In the data rows, the value 128 means zero.
A hidden rule labels the rows of this table. It goes by one to three of the table's principal directions, not those with the most spread.
[ 88 113 113 145 200 222  99  35 144  41  87  64 130 102 137  76 108 129
 134 144 155 123 180 119 142 167  86 190  70 104 160 120 153 110 172 178
 136  60 207 114 185  95  65  72 120  93 107  85 105  70  70 158  76  63
  88 131 159 148 126] 3
[146 149  56  87 130  52 128 183 126 191 129 150 115 140 158 197 187 149
 157 114 116 152  96 161 134 132 163  59 178 154 141 169 147 148 103 123
 108 206 113 111  57 119 194 186 112 142  99 156 126 172 145  79 164 184
 187 116 162 114 124] 4
[132 114 151 116 146 133 155 133 116 124 124 139 150 138 109 124 130 127
 124 128 112 124  96  94 139 138 144 154 141 121 117 118 133 110 136 126
 128 114  99 145 168 134 135 130 125 116 139 108 185 143 179 130 142 128
 164 114 108 138 149] 4
[219 117 144  75 127 143  97 151 125 175 123 141 157 132  99 141 129 106
 107 119 143 119 147 162 104 105 172  73 100 115 119 127 136 136 120 140
 136 126 122 139 100  85 147  94 119  92  96 161 114  97 105  89 146 108
  91 117  62 108 178] 3
[157 102 199 108 113 180 124 128 118 119 105 155 178 133  80  79  75 106
 130 107 170 113 133 118 135 140 171 204  86  79  93 119 111  93 119 110
 160  95  56 131 171  96 108 103 178 134 112 139 100  90 157 148 103 109
  83 118  57 132 180] 3
[151  76 130  53  97 152 122 145 136 170  71 101 166 177 127  94 134 129
 206 110 141 119  38  43 169 184 159 176 118 122  85 222 127  97 116  43
 159  33  76 155 165 138 146 136 157 106 191 171 142 120 213 170 175  32
 170  12  64 149 110] 2
[150 113  89 104 122 131 154 170 154 152  93 115 169 158 152 133 165 111
 158  86  93 159  60 107 118 185 130 130 168  94  92 180 118  60 129  54
 108 110 121 121 173 120 200 174 144 119 188 152 121 114 158 202 139  89
 136  93 112 110 126] 1
[107 103 200 113 122 180  88  92 135  92 149 107 116 152 130 127  69 155
 143 138 193  84 204 167 122  97 134 139  85 103 160 104 141 191 160 149
 137 114 125  95  55  67 128 103 137 160  55 126  56  85 113 114 110 120
  49 176 116 138 142] 4
[ 86 147 125 174 133 155 108 109 131  98 134 113 112 112 159 107 118 147
 129 127 141 130 152 130  99 130  97 148 129 133 151 122 101 174 125 138
 149 121 171 110 103 152 118 126 149 143 152 126  83  98  92 141  84 129
 105 155 169 139  94] 4
[119 142 125 129 125  42 171 117 114 169 141 209 152 160  99 188 141 124
 126 107 128 142 121 142 140 106 138 164 175  98 133 122 125  98 132 119
 129 175  31 119 120 130 161 241  97 212  97 130 108 176 160  94 138 226
 129 157 173 111 134] 3
[ 81 109 132 122 114  62 178 221 159 142 144 164 147 141 142 133 155 127
 133 149 105 195  84  84 164 133 137 111 163 121 106 128 172 151  91  97
  70 146  47 102 166  99 142 107 128 185  59  70 142 136 141 145 162 153
 149 145  85 116 137] 4
[199  97 106  67 153 120 113  55 131 146  66 140 163 170  65 111 128 124
 159 109 150 119  92 115 161 179 182 211 118  90  90 171 117  51 131 124
 166  96  61 142 153 141 117 165 141 111 133 143 131 156 187 126 144 110
 143  63 129 125 164] 4
[ 91 185  93 167 108 145  97 134 137 117 120  80  55 105 197 102 132 125
 117 151 101 127 164 109  69 146  93  60 106 194 148  65 121 191 136 141
  43 101 245 148 141 147  85  68 113  84 126 113 136  90  69 167  89  67
  80 188 141 162 101] 3
[131 144 173 146 166 141 154  87  98 128 177 175 141  95  81 124 118 123
  61 160 140 119 137 149 145  82 123 154 118  95 165 105 158 145 138 224
 173 127 135 136 135 144  80 108  97  92  96 122 164 121  86  62 101 169
 117 145 120 162 120] 3
[ 76 131 147 159 110 127 120 137 137 133 109 117 128 111 159 131 113 137
 148 142 138 139 131  98 108 127  86 162 112 143 163 133 107 183 106 101
 140  91 120 131  98 137 128 160 137 200 148 126  64 119 138 133 115 120
 103 122 157 141  84] 3
[ 81 181 137 170 172 134 103  74  92 118 155 148  93 100 145 119 116 160
 111 147 177  94 174 164 116 113 103 138 114 127 187  88 137 184 149 228
 160 155 176 120  73 110  99 127 110 123  62 122  84 103  66  60  82 174
  91 179 171 188 108] 4
[ 99 140 153 143  93  78 151 137 135 123 171 160 106 120 139 148 154 140
  87 119  91 127  78 137  96 106  94  88 215 119  93 107 106 140 148 127
 129 181 109 122 115 149 174 140 131 161 157 114 167 180 144 155 136 179
 137 166 138 130 115] 3
[108 146 141 127 132 131  93  92 114 138 132 124 110 123 127 124 100 156
 157 123 185  84 165 145 107  88 135 124 119 132 179 116 135 191 171 165
 154 137 128 122  75 150 121 153 121 177 116 159 106 126 138  79 100 168
 111 162 158 150  99] 2
[177  91 149  42 141 109 130 188 116 181 107 189 209 141 116 130 146 137
 145 109 152 143  65  81 152 133 150 146 136  89  69 181 142 122  69  87
 179  84   0 141 131  62 177 131 135 155 139 135 107 116 159 103 161 133
 160  35  38 114 147] 4
[135 152 106 161 101  44 178 190 115 216 145 189 140 153 134 187 196  96
 103 107  66 151  84 109 131  99 108  76 176 132 118 145 143  82 102 116
 100 132 124 161 167 133 169 186  65 131 136 169 134 151 101 100 154 156
 128 123 120 135 109] 4
[156 110 137  93  97 154 116 196 122 155 134  98 141 130 141 137 109 129
 169 132 145 122 136 123 148 113 155  98  83 159 139 172 137 142  91  75
 140 106 116 139  84 117 131 117 142 107 158 172 114 115 147 117 159  90
 161  62  76 114 109] 4
[108 164 109 170 149 126 133  86 118 158 107 135 138  91 138 126 149  88
 104 118 131 120 130  95  98 106  60 142  87 131 176 144 145 123 138 164
 139  46 191 167 184 152  90 140  72 134 166 158 103 104  69  97  74 112
  83 126 161 164  75] 4
[102 117 118 112  65 100 142 205 154 122 148  91  88 143 174 129 143 136
 150 139  93 146  90 102 143 133 130  60 157 164 101 155 141 148  99  65
  83 148 129 118 118 147 139  81 140 119 145 124 169 151 144 174 171  99
 175 116  89 117 102] 2
[ 98 146  78 163 145 102 169  94 151 133 100 149 145 114 151 105 206  98
  87  83  81 173  42  70 101 166  61 165 197  82 104 165 118  97 133 117
 121  74 167 134 234 169 150 151  86 137 195 105 157 131  92 197 101 116
 140 115 168 152  78] 1
[180 110 102  57 200 121 118  46 129 158  85 161 180 130  79 174 144 126
 125 132 144 107 100 146 136 138 139 182 118  96 139 175 139 124 126 181
 199 117  88 135 103 126 153 180 112 152 126 144 102 151 156  32 127 173
 135  81 178 118 150] 2
[166 102 162  84 108 132  74 178 119 154 118 133 166  99 118 102 112 130
 139 162 154 120 115  87 130 126 134  88  60 174  68 137 139 116  95 127
 146  63  75 168 134  64 108  38 180  98 140 140  97 116 127 109 127  64
 109  71  23 125 163] 2
[ 82 150  87 184 155 126  99 139 124 113 124  95 104 109 184 129 119 147
 148 181 146 140 174 134 127 146  85 116  91 187 166 122 131 170 101 143
 117 119 190 121  80 134 119 128 133 142 122 106  71 112  76  98 119 115
 129 129 174 130  99] 3
[151 150 119  92  84  75 120 210 108 187 164 144 110 156 169 114 149 136
 151 135 135 137  83  90 134 134 143  45 124 167  94 162 154 135  85 101
 104 107 109 148 111 115 124  72 130  54 124 161 135 112 100 124 155  80
 137  95  31 150 109] 1
[102 112 206 177  90 187 121 182 152  83 117 133 150 104 127  94  69  97
 136 138 142 153 165 131 110 138 122 160  66 132  84  88  91  79  80  70
 124 106  92 150 161  68  82  91 203 136 113 115  49  87 116 194  98  80
  53 123  67 111 172] 2
[188 105  45  89 166  95 124  75 145 136  97 126 150 119  96 148 192 123
  94 118  91 149  88 133 143 152 132 126 168 117  88 166 127  77 143 146
 135 131 138 121 154 144 161 142 111 114 171 107 184 179 133 134 148 135
 189  94 176  89 147] 2
[ 55 128 218 167  60 149 110 198 137 120 175  84  83 149 169 111  69 166
 196 156 162  99 152 116 102  84 145  67 115 176 169  96 134 215 143  91
  98 138 135 134  65 146 127 108 158 156 102 142 114 112 163 134 141 109
 122 167  76 162  87] 2
[160 133  77 105 184 118 160  93 116 124 136 124 147 120 101 189 168 117
  78 128  85 142 143 169 147 139 140 130 156 103 180 131 138 104 155 176
 148 200 153  94 110 120 153 156  82  97  99 106 160 139 117  84 155 172
 160 150 183  98 159] 4
[114 132  77 126 142  68 178  61 145 143  89 127 117 182 126 155 177 118
 151 126  70 151  41  92 150 191 120 185 187 107 142 174 141  84 136 120
  95 118 136 133 185 209 152 207  73 132 133 114 171 188 171 136 160 133
 175 104 198 156  95] 3
[168 124 103  83 118 140  86  84 108 157 143  74 104 142 112 148 114 163
 148 159 147  66 146 154 140 115 179  90 109 172 171 152 127 177 173 159
 158 154 177 118  34 178 146 133 136  92 149 167 164 142 162  63 158 119
 181 129 152 131 113] 2
[154 116 121 159 180 174 131  47 148  72 102 112 141  95  86 116 127  95
  70 140  83 125 134 158  95 144  93 140 131 109  97  78 110  54 179 177
 121 131 194 142 212 140 120 109 138  96 158  91 174 132 113 154  96 117
  93 163 165 101 183] 3
[144 106 116 130 164 178  93  97 124  74 116 105 133 122 143 122 115 150
 116 142 134 130 174 141 133 145 102 158 107 129 105 123 114 117 112 135
 142  82 152 120 109 101 123 110 141 104 166 108 103 116  96 155 101  95
 121 103 148 105 137] 4
[140 125 143  93  98 208  81 108 118  98 111  87 116 130 148  83  73 151
 165 123 171  92 178 125 133 142 163 150  59 125 121 129 120 136 112  99
 122  82 143 121 113  99  92  83 164  91 136 148  92  65 106 160  83  70
 115 119  84 138 116] 4
[119 152 124 162 152 143 149  78 116 161  95 133 133 121  98 112 142  87
 143  99 144 131 115 126 130 127 141 172 110  98 205 145 161 110 167 173
 123 107 184 145 202 171  95 168  75 115  84 164 145 114 120  95 108 126
 116 132 158 183 108] 2
[126 111 175 129 137 140 152  63 153  82 151 129 116 120  88 103 126  99
  57 128 127 129 135 140 134 103 117 151 124  66 147 116 156 159 144 184
 128 127 149 100 162 127  87  50  86 124  53  76 159 117  81 124 126 136
  90 174 119 141 142] 4
[156 124 189 117  85 180 100 191 140 139 117 114 142 122 112  86  70 117
 160 124 155  98 132 126  84 125 181 105  86 152  94  97  93 131 124  87
 135 127  94 162 121 127 114  92 208 116 155 168 113 105 188 151 115  95
  95 122  48 127 163] 2
[132 105 138  89 126 158 131 116 121 143  88 131 156 162 111  99 102 128
 184 120 157 117 100  77 167 162 167 215  92 122 121 173 126 132 101  91
 152  68  77 140 156 148 107 145 152 133 140 148 118 112 187 122 132  98
 150  67 112 147 123] 2
[102 107 137 162 108 128 156 189 158 107 112 145 142 141 138 124 124 105
 146 113 123 191 139 139 151 150 134 160 135 100 104 128 128  87  84  66
  87 142  89 104 164  88 133 147 145 170  79 104  82 118 118 191 138 126
 108 125 116 101 152] 3
[ 97 122 144 102 142 199  63 145 113 125  71  52 139 127 179 127  67 157
 223 166 169  79 161  85  97 166 116 142  42 207 179 125 114 197 137 103
 146  60 142 154  71 112 135 128 177 150 165 158  50  88 197  95 116  58
 101  94 129 148 122] 2
[101 140 138 154 126 108 128 126 113 119 162 138 116  90 119 129 135 128
  98 142 118 112 133 131 126  92  98  80 135 156 119  93 140 120 164 170
 127 156 144 138 151 118 117  93 123 128 126 113 163 150 110 108 124 154
 134 160 125 132 133] 2
[209 113 103  89 127 120 127 152 129 149 154 133 164 137 114 177 147 113
  89 127 103 124 145 170 125 103 138  61 127 118  96 153 137  70 119 120
 138 140 126 123 101 100 171 121 116  86 170 159 125 128  87 113 139 129
 130 114  93  69 151] 1
[108 133 111 165 175 142 130  85 103 127 126 124 137 125 124 118 118 139
 142 148 161 123 161 124 160 119 110 169  99 124 175 133 154 118 149 161
 140  89 160 131 141 141 105 169  94 130 126 123 127 112  99  96 115 129
 145 116 162 146  95] 4
Which label does each new row get?
[125 169 106 154 151 115 127  62 122 111 137 132  81  99 120  97 153 116
  74 126 126 121 117 146 110 137 114 123 140 119 140 105 139 134 159 213
 114 144 202 128 157 158  86  83 104  76  95 109 177 141  84 124  93 136
 112 173 162 174 128] -> 4
[ 90 142 195 197  96 148 122 162 135  62 172 152 100  93 120  71  76 110
  74 146 151 143 191 157 117 111 117 140  97 132  95  53 102 146 101 152
 123 161 114 110 134  99  51  29 188 129  69  89  87 103  75 167  85 137
  43 197  92 127 173] -> 3
[147  64 147  73 143 185 165 162 169 106  57  89 180 203 125 146 131 108
 199  89  91 154  71  97 146 207 179 197 151  77 121 186 122  75 104  33
 132 114  78 123 166 118 181 167 139 120 128 133 123 119 230 180 185  77
 153  54 103 109 170] -> 3
[138 126 165 123 139 138 153 140 131  95 207 149 128 119  91 127 111 130
  72 134 143 128 164 193 146  85 156 105 148  86 139 102 137 150 143 169
 166 221 107  82  79 105 113  83 134 105  66 102 148 114  95 108 146 188
 124 175 101 105 156] -> 2
[192  83 177  95 179 189 121 111 127  88 131 123 164 114  64 115  98 115
  96 148 156 114 160 161 160 111 173 150  74  96 120 125 156  90 118 174
 171 118 108 137 130  86  88  62 135  69  89 110 159 124 128  91 136 116
 138  90  73 111 194] -> 2
[136 108 173 103 103 132 134 158 137 128 137 107 156 126 129 144 129 112
 120 135  81 109  95  88  94 124  99  68 125 152  92 102 130 101 161  98
  94  97 116 160 173  87 170  88 127 118 167 112 152 138 164 156 152  85
 116 125  63 118 152] -> 2
[174 111 168  58  77 130 122 171 122 152 144 167 122 181 122 132 101 137
 164 104 165 124 119 148 154 120 197 136 122 110  85 164 128 140  65  74
 135 130  45 125  76 110 127 127 152 107 100 174 110 130 156 131 149 127
 131  80  64 123 142] -> 3
[164 158  38 149 153  76 120  86 125 145 151 125  94 123 123 129 186 135
  72 145 111 155 143 171 144 139 148  86 152 126 148 129 157 137 142 210
  81 171 217  84 116 155 134 105  89  76  74 100 165 134  40 104 123 145
 154 183 176 131 126] -> 4
[ 80 149 146 115  79  58 122 158 126 157 147 147  90 155 169 156 135 167
 165 116 140 124 105 117 116 120 127 115 172 142 150 130 135 210 124 119
  96 146  75 106  58 132 167 164 118 203  96 143  86 174 172 124 129 173
 117 156 149 167  85] -> 2
[ 96 125 144 157 127  93 138 110 114 119 149 125 107 148 123 142 131 141
 124 147 121 116 139 118 141 113 129 122 144 144 152  99 154 139 168 162
  87 134 139 119 138 143 139 132 100 147  89 100 169 164 147 111 136 146
 144 179 150 147 133] -> 2
[ 90 118 133 140 159 162 150 120 161  82 120 117 113 125 138 144 136 135
 126 130 107 164 114 164 121 158 134 167 170 102 155 117 127 164 138 146
 108 167 155  93 120 139 146 152 148 139  92 101 140 140 161 161 112 147
 121 161 192 135 142] -> 4
[169 157  54 121 131  64 181 169 143 168 130 185 129 152 139 140 207  89
  87  86  84 182  77 129 135 146 148  88 184  89  77 160 149  57  76 104
  84 155 129 132 191 132 139 133  78  77 115 126 176 130  64 153 138 149
 162 118 107 112 133] -> 3
[156 110 128 103 159 143 142 112 151 107 116 126 156 126 125 175 152 121
  79 124  76 138 113 153  92 144 114 129 168  88 122 121 114 125 134 142
 134 146 136 108 117 113 188 139 124 133 146 110 127 132 135 138 119 143
 105 152 155  98 162] -> 4
[153 127 112 132 200 155 117  40 118  62 139 140 137  82  98 126 142 121
  27 130 120 133 185 174 125 120  91 152 130  80 132  90 128 122 149 223
 165 149 168  91 138  87 102  68 101 101  94  69 133 107  39 110  92 158
  91 176 167 102 174] -> 4
[102 155 140 162 123  94 146 143 110 122 194 148  86 119 128 140 125 141
  83 156 122 110 157 151 134  83 120  80 144 156 132  74 141 146 153 176
 108 173 143 130 103 135 105 111 118 114 108 113 177 155 114 109 123 171
 129 189 137 139 128] -> 4
[ 79  69 184 121 135 150 157 127 159 106  90  96 183 148 127 108 127 136
 174 128 127 128  50  57 148 163 112 195 145  76 133 183 143 107 139  82
 162  74  78 126 173 124 176 143 136 186 148  99 122 130 197 157 158  97
 164  75  95 152 105] -> 2
[136 134 204  89 145 117 163  76 109 137 148 197 165 109  84 127 126 102
  74 106 158  93  67 119 113  97 122 176 127  56 132 152 156 123 134 186
 190 106  72 143 161 125 122 108 107 134 112 138 153 140 137  71  89 178
 107 132  93 173 135] -> 2
[199 117 147  92  61 140 127 191 128 185 129  94 139 156 109 114 111 102
 144 130 110  83  93  90 127 125 191  83  79 169 101 167 114 114  93  73
 131 100 129 173 124 171 130  82 156  67 194 189 162 122 178 112 166  69
 165  76  38 128 129] -> 4
[138 125  91 103 112 155 130 154 142 158  96  81 143 144 145 111 129 120
 191 124 125 129  94  95 129 159 151 107 117 143 136 174 129  99 138  60
 125 107 148 146 154 164 136 149 138  98 183 162 150  98 154 154 155  71
 172  79  97 122  96] -> 3
[127 144 103 149 147 108 142 126 136 134 127 173 132 118 121 122 148 118
 104 103 143 157 129 161 132 130 120 154 158  86 115 133 113 108 111 136
 157 164 109 113 124 117 121 161 127 148 108 127  99 123  91 138 118 170
 107 131 155 120 131] -> 4
[115 107 124 101 154 136 133 157 126 128  98 137 172 130 118 122 120 148
 181 111 144 138 105 101 154 153 140 183 146 118 115 143 118 107 134  96
 169 127  37 129 132 112 140 178 158 172 162 135 108 148 207 145 140 148
 156  70 130 120 129] -> 3
[178 147  61 103 160 102 127  70 130 153 116 135 148 101 109 154 183 110
  61 127  76 122  92 130  86 137 101  89 167 127 107 125 113 101 171 170
 140 137 174 138 159 160 163 133 104 102 194 123 182 144 106 113 118 140
 138 147 166 104 138] -> 3
[179 145 113  82 151 189 116  47 128 133  66 143 164  99  94 109 130  92
 112  86 122 114  86 134  91 184 135 205 110  87 108 147  80  85 131 141
 184 106 138 149 176 134 115 141 159  85 173 165 102 102 142 141  78 107
  85  92 148 144 152] -> 2
